In the rows, 128 means zero.
The same turns and mirrors carry the whole set onto itself and the rows of a family onto each other. Which other rows belong to the same family as each row named below? List them in the order they appear above.
These 40 rows form 10 families of 4 rows each.
K_223: [169 145 147 120 125 120  95 108]
K_638: [104 121 111 144 136 108 144 159]
K_684: [131 169 136 108 106 106  98 135]
K_448: [155 119 144 112 162 105 148 136]
K_630: [109 116 148 130 119  97 108 174]
K_162: [142 142 122  86 151 129 131 116]
K_348: [101 105 124 147 113 110  97 157]
K_816: [177 141 122 106 129 136 118 108]
K_279: [157 138 124 120  94 129  83 144]
K_79: [136 145 114 124  97 118  81 149]
K_589: [159 133 110 123 135 145 127  97]
K_471: [141 135 170 115 127 128  93 156]
K_187: [128  94 159 142 148 116 137 114]
K_889: [145 156 123 110  92 133  99 145]
K_434: [114  88 130 152 101 114 122 151]
K_140: [136 106 120 147 139  95 154 117]
K_293: [117 147 115 152  99 122  92 132]
K_252: [122  88 134 134 155 105 142 122]
K_260: [148 152 148 106  90 124 109 144]
K_320: [104  95 125 134  96 108 105 156]
K_24: [129 108 150 167 112 139 109 128]
K_18: [112 108 132 145 100  98 112 167]
K_455: [133 139 143 113  84 134  97 149]
K_974: [131  85 112 118 156 120 139 119]
K_360: [142 154 100 111 109 127  98 156]
K_662: [148 136 123 102  84 132  94 139]
K_412: [135 108  92 149 147 142 130 131]
K_477: [149 137 124  81 139 138 113 117]
K_46: [147 135 112  96 159 131 114 157]
K_392: [158 142 108 101 149 104 125 109]
K_904: [169 132 134  99 139 144 134 118]
K_720: [ 93 109 135 145 123 101 119 158]
K_581: [114  83 129 119 146 118 145 123]
K_672: [111  96 134 123 159 124 150 129]
K_870: [154 136 124  98 146 138 128  99]
K_578: [110 129 146 153  97  97 127 144]
K_760: [124 102 134 158  91 100 110 146]
K_77: [157 121 127  86 134 139 132 108]
K_715: [132 102 142 125 156 120 156 117]
K_424: [117  92 108 135 152 105 133 117]

Same family as K_223: K_638, K_448, K_293
Same family as K_412: K_471, K_24, K_46
Same family as K_816: K_79, K_720, K_715
Same family as K_760: K_162, K_260, K_424
Same family as K_870: K_889, K_252, K_18
Same family as K_392: K_684, K_140, K_578
Same family as K_630: K_589, K_187, K_360

The same turns and mirrors carry the whole set onto itself and the rows of a family onto each other. Which other rows belong to the same family as each row named below? List them in the order they appear above.
These 30 rows form 5 families of 6 rows each.
K_919: [140 143 123 122 132 103 114 121 133  91 128 143 127 144 149]
K_343: [130 138 111 120 125 111 121 109 114 102 144 151 125 116 142]
K_968: [138 138 118 126 135 105 114 123 132  91 130 147 125 143 149]
K_66: [155 151 125 146 134 107 128 113 129  90 140 111 103 134 142]
K_317: [174  99 165 108 134 111  89 103  96 162  76 112  61 140 105]
K_430: [150 134 113 144 149 113 125 126 120  94 152 127 106 125 142]
K_859: [128 149 117 139 122  94 135 110 114 105 132 125 114 108 131]
K_194: [166  85 152 109 133 125  88 116  98 162  77 129  63 164 131]
K_607: [170  85 154 103 149 116  86 115  90 165  87 125  63 132 104]
K_544: [133 156 124 122 126  93 132 116 116 106 134 124 121 105 129]
K_945: [154 109 135  86 142 136  88 112 102 188  89 121  68 145 120]
K_246: [128 143 113 128 132  97 132 119 111 108 140 133 119 102 131]
K_91: [137 155 126 108 117 106 121 105 121 100 137 138 129 119 140]
K_491: [130 150 118 130 111 109 110  93 131 103 155 126 111 134 129]
K_388: [160 152 129 121 149 109 122 128 126  95 150 117 114 125 139]
K_14: [138 140 120 129 130 104 115 119 134  90 126 143 124 146 149]
K_758: [134 151 121 110 122 110 106 104 130 106 162 129 119 128 127]
K_105: [170  94 145 118 134 132  91  81  86 168  93 122  57 135 105]
K_476: [175 105 155 104 133 129  89  82  90 169  91 115  62 135 103]
K_774: [165  82 150 126 137 115  91 103  91 162  80 122  54 140 107]
K_741: [169  91 157 103 133 123  87 116  99 162  75 126  66 165 130]
K_357: [150  83 148 122 129 134  95 124  94 162  89 107  50 131 105]
K_267: [130 146 117 133 109 106 125  97 119  98 133 140 119 124 144]
K_701: [172  95 148 102 143 132  87  89  84 171  98 125  63 129 103]
K_169: [157  99 161 112 122 129  95 120 100 161  83  95  54 135 104]
K_287: [154 117 139 102 125 132  93  96 108 184  77 109  61 155 122]
K_576: [127 137 109 126 123 114 107 103 126 106 165 137 112 127 128]
K_733: [156  91 156 101 136 133  90 132  95 164  92 105  58 127 102]
K_57: [167  87 154 102 137 126  87 120  98 164  79 130  66 162 130]
K_671: [146  98 122 113 135 138  93 103 100 185  85 124  58 150 124]

Same family as K_476: K_859, K_544, K_246, K_105, K_701
Same family as K_194: K_919, K_968, K_14, K_741, K_57
Same family as K_343: K_317, K_607, K_91, K_774, K_267
Same family as K_66: K_430, K_945, K_388, K_287, K_671

The same turns and mirrors carry the whole set onto itself and the rows of a family onto each other. Which other rows belong to the same family as each row named below? List them in the order they appear above.
These 16 rows form 4 families of 4 rows each.
K_276: [122  82 116 118 192 114 146  80 144 150 117 122 158 135 112 139 121 104
 122]
K_556: [147  92 160 135 170 151 109  56 139 146 179 136 124 111 127 106 108 102
 121]
K_136: [128 119 201 117 140  98  71  71  98 148 161 172 124 128  96  96 113 112
  95]
K_637: [126 102 160 134 169 161 114  77 120 161 164 131 140  90 127  91 142 103
 107]
K_620: [129 115 115  99 156 140 127 111 134 128 124 120 166 112 124 131 134 102
 147]
K_206: [121 112 207 124 124 104  92  96  91 169 165 146 139 136 110  91 140 126
  89]
K_112: [145  92 162 149 161 138 112  68 127 151 162 144 130  90 148 105 122  90
  81]
K_935: [142  99 113 121 158 125 136  98 143 127 111 125 153 110 146 147 126  92
 120]
K_658: [135 110 199 129 121  79  88  91  95 150 147 165 134 127 124 107 122 109
  66]
K_201: [131 117 150 102 118  65 111 121 112 127  96 148 156 148 121 149 126 110
 105]
K_978: [127 105 188 104 146  74  85  76 102 144 173 169 151 140  95 101  94 110
  80]
K_884: [109 113 141  88 160  63 108 101 110 135 102 157 168 151  85 137 113 109
 112]
K_95: [115 122 164  99 138  72  97 104 104 138  94 153 142 160  87 139 131 123
 127]
K_812: [124 126 162  89 110  84 105 130 107 137 125 133 167 158 107 131 133 126
 128]
K_74: [136  96 122 116 166 125 137  90 148 138 112 117 141 144 117 148 127 112
 153]
K_595: [140  74 161 135 180 126 121  57 136 161 187 134 142 125 122 104 100 103
  93]

Same family as K_620: K_637, K_206, K_812
Same family as K_658: K_112, K_935, K_201
Same family as K_556: K_136, K_95, K_74

